Rotation paths and how fast each direction turns (deg/step):
Each turn is a multiple of 5 degrees from 10 to 175, or 0.
Each row of a path follows its step; steps can be skipped.
path 1
step 0: [  0 -17 -13  15  11 -22  -5  12   8   7  12  -6  -2  -4   2  12 -14  10
 -12  19 -27  -1   0   9  11   3 -16 -11   8  13  -5   8   1 -16   4   2
  30 -16  18 -15  -7]
step 1: [  9 -18   3  -1 -16  -2  -8  20   8  -2 -27   7  -2   1  -7   2 -30   5
  -9   6  15   1   4  27 -21   4  -9  18  -7 -10  10  17  -5  19  19  -5
  -8   9  -9   6  -1]
step 5: [ -3 -10 -12  -7   1   3   2   0  17 -12  11  -4  -7  -4 -14 -18 -24   5
   3   9  15 -14 -33 -14 -12   6  -7  25  -8   8   5  13  12  -7  -6 -12
  -4   8 -13 -28  -8]
step 8: [  1 -16  -3  14  -6  -1   1  12 -13  -7 -14  -3   8  -9   7  -9 -16  37
 -22   5  -2  -7  15 -12  -4  27  14 -19 -12  -1   3   7  21 -10  -6  10
 -11 -12   6  -7  14]
step 9: [ -1  -5  -6   6  -3 -26  -7   3  -6 -14 -10 -17  -2 -10 -14  -5  -6  -1
  -4   4   8   3   5  11   0 -20  19  29  29  -8 -17   2  25   3   8 -12
  15  16   7 -16 -14]
step 11: [-13  -2 -10   7 -13 -17 -11  22  16   0 -28   6   3  -6 -20   9   0   9
 -11  -7  -5   5  -3  17  10 -12   2   3   7  18 -21 -18  -1  -4  -3 -24
  -9   5 -18  -7  19]
step 13: [ -5  27  -1 -10  -6 -20  10  23  12  -1 -18 -13 -23  13   0 -16   4  -3
 -10   9   3   0 -19  10 -14  12  13  12   0 -13   4 -11   6   4   7 -25
   4 -22  -4  -9  13]
step 14: [ 11 -11  11 -10  14  -6   2  15  11  29  -5  -7 -10   7  10  -3   1  34
   8  -7 -11 -10 -12 -12  32  -4 -13  15  -9  11   0   2   3  -3  -3   2
   9  24  12  -3 -10]
step 15: [  2  -6 -15  -2 -23  10 -16  -9   0   1  -3   2  -9   9  -7  -6  10   3
  -4 -11  -7 -20 -13  40  -3  24 -10   6 -13  -2 -12   4  13   6  11  -9
  -9 -19  -1 -28  10]
step 16: [ -1 -24  -7   9   5 -20   8  16   8   9  -4 -10  13  20   0   8 -18   2
  -2  17 -12 -25  -9 -15  -3 -19   2  -5 -18 -12 -16  -1   6   1  -5  -4
   0  -1  38   5  -4]
[ -4  -1   1   1  -6   4   4   4   4  -5   3   3  -3  -1   2 -11   7   5
   1   0  -5  -4   1   2  -2   3  -2   4   8  -1  -7  -1  -3   2  -6   8
   3   5   5  -4  -6]
70
[ 3 -2 -6  0 -5  3 -1  0  2  0  1 -1  9  0 -3 11  1  5 -2  0 -2  0  3  4
  7  6 -8 -9  2  1 -2 -5 -5  1 -5  1 -2  0  0 -9  2]
95
[-12   2   3   4  -2   3   3   9   1   0  -3  -3  -1   0  -2   6   1   0
  -7  -5   2  -5   3  -3   1  -4   1  -1  -3   4   6   3  -1   3  -3  -2
  -1  -8   1  -3 -12]
140
[ -2   0   0   1  -4   3  -3  -5  -4   3   6  -1   1   9   0  -3  -3   1
  10  -5   0  -3  -6  -6   0  -2   4  -1 -10  -7  -1  -4   5   1  -5   0
  -4  -1   2  -8  -2]
35
[ -4   7  -5   7  -3  -8  -2  -6   3   2  -3  -6  -5   0  -7  -5  -1  -3
   0  -5   2   4   1   4   2   1  -5   3   0  -5   0   4  -6 -10  -2   6
  -5  -4   0  -2   1]
175
[  1  -2  -5   1   3   8   1  -1   1  -2   4  -8   0   0   3  -4 -11  -2
   2  -6   1   1  -4  -5   4   1 -10  -2   4   8   2   5   2  -2   2  -2
   4   5   4   2  -4]
155
